[[111 123 137 116 127 116 120 120 109 140 123 146 131 108 149 120]
 [137 140 123 123 122 110 125 122 109 129 134 131 130 118 131 107]
 [134 157 120 135 133 130 129 124 110 126 132 124 135 136 117 100]
 [127 148 123 130 127 119 125 121 105 130 128 132 129 124 127 106]]
|
[[111 123 137 116 127 116 120 120 109 140 123 146 131 108 149 120]
 [137 140 123 123 122 110 125 122 109 129 134 131 130 118 131 107]
 [127 148 123 130 127 119 125 121 105 130 128 132 129 124 127 106]
 [134 157 120 135 133 130 129 124 110 126 132 124 135 136 117 100]]

[[141 114]
 [150 152]
 [134 108]
 [135 141]
 [105 107]
 [124 118]
 [106 139]]
|
[[105 107]
 [134 108]
 [141 114]
 [124 118]
 [106 139]
 [135 141]
 [150 152]]

[[126 103 131 121 121 127 125 121]
 [145 134 105 143 145 145 146 144]
 [112 131 155 142 143 117 112 143]
 [147 129 104 143 144 145 147 144]
 [148 126  98 119 120 143 146 120]
 [135 109 110 113 113 132 136 112]
 [132 114 126 147 144 133 133 145]
 [140 110 114 137 137 139 141 138]]
|
[[126 103 131 121 121 127 125 121]
 [135 109 110 113 113 132 136 112]
 [140 110 114 137 137 139 141 138]
 [132 114 126 147 144 133 133 145]
 [148 126  98 119 120 143 146 120]
 [147 129 104 143 144 145 147 144]
 [112 131 155 142 143 117 112 143]
 [145 134 105 143 145 145 146 144]]

[[109 108 115 138 141 125 137 137 149]
 [129 115 143 118 122 144 116 111 133]
 [129 106 147 117 119 149 109 107 138]
 [139 133 131 114 140 119 138 116 119]
 [148 139 134 102 151 112 145 109 111]
 [115 125 122 140 129 126 134 139 136]
 [145 137 135 104 150 113 142 109 115]
 [130 112 146 117 121 144 113 108 132]
 [140 134 131 112 142 118 139 114 118]]
|
[[129 106 147 117 119 149 109 107 138]
 [109 108 115 138 141 125 137 137 149]
 [130 112 146 117 121 144 113 108 132]
 [129 115 143 118 122 144 116 111 133]
 [115 125 122 140 129 126 134 139 136]
 [139 133 131 114 140 119 138 116 119]
 [140 134 131 112 142 118 139 114 118]
 [145 137 135 104 150 113 142 109 115]
 [148 139 134 102 151 112 145 109 111]]

[[119 129 143]
 [139 106 138]]
|
[[139 106 138]
 [119 129 143]]

[[133 109]
 [113 147]
 [111 143]
 [157 100]
 [136 140]
 [156  99]]
|
[[156  99]
 [157 100]
 [133 109]
 [136 140]
 [111 143]
 [113 147]]

[[129 131 130 132 124 134 125 122 122 126 129 128 135]
 [125 124 115 122 137 112 134 144 145 125 123 114 106]
 [128 129 130 131 126 131 126 121 123 127 131 129 135]]
|
[[125 124 115 122 137 112 134 144 145 125 123 114 106]
 [128 129 130 131 126 131 126 121 123 127 131 129 135]
 [129 131 130 132 124 134 125 122 122 126 129 128 135]]

[[122 110 132 122 125 121 136 113 127 124 117 116 118 125 130 117]
 [118 135 128 132 113 112 137 118 116 110 112 128 114 126 109 118]
 [153 124 131 136 118 121 133 113 122 152 120 133 143 127 152 125]]
|
[[122 110 132 122 125 121 136 113 127 124 117 116 118 125 130 117]
 [153 124 131 136 118 121 133 113 122 152 120 133 143 127 152 125]
 [118 135 128 132 113 112 137 118 116 110 112 128 114 126 109 118]]

[[132 110 122]
 [129 134 122]
 [125 152 127]
 [135 119 110]
 [118 139 137]
 [127 129 148]
 [128 121 125]
 [118 137 138]
 [138 124 125]
 [142 114 141]
 [136 112 117]]
|
[[132 110 122]
 [136 112 117]
 [142 114 141]
 [135 119 110]
 [128 121 125]
 [138 124 125]
 [127 129 148]
 [129 134 122]
 [118 137 138]
 [118 139 137]
 [125 152 127]]
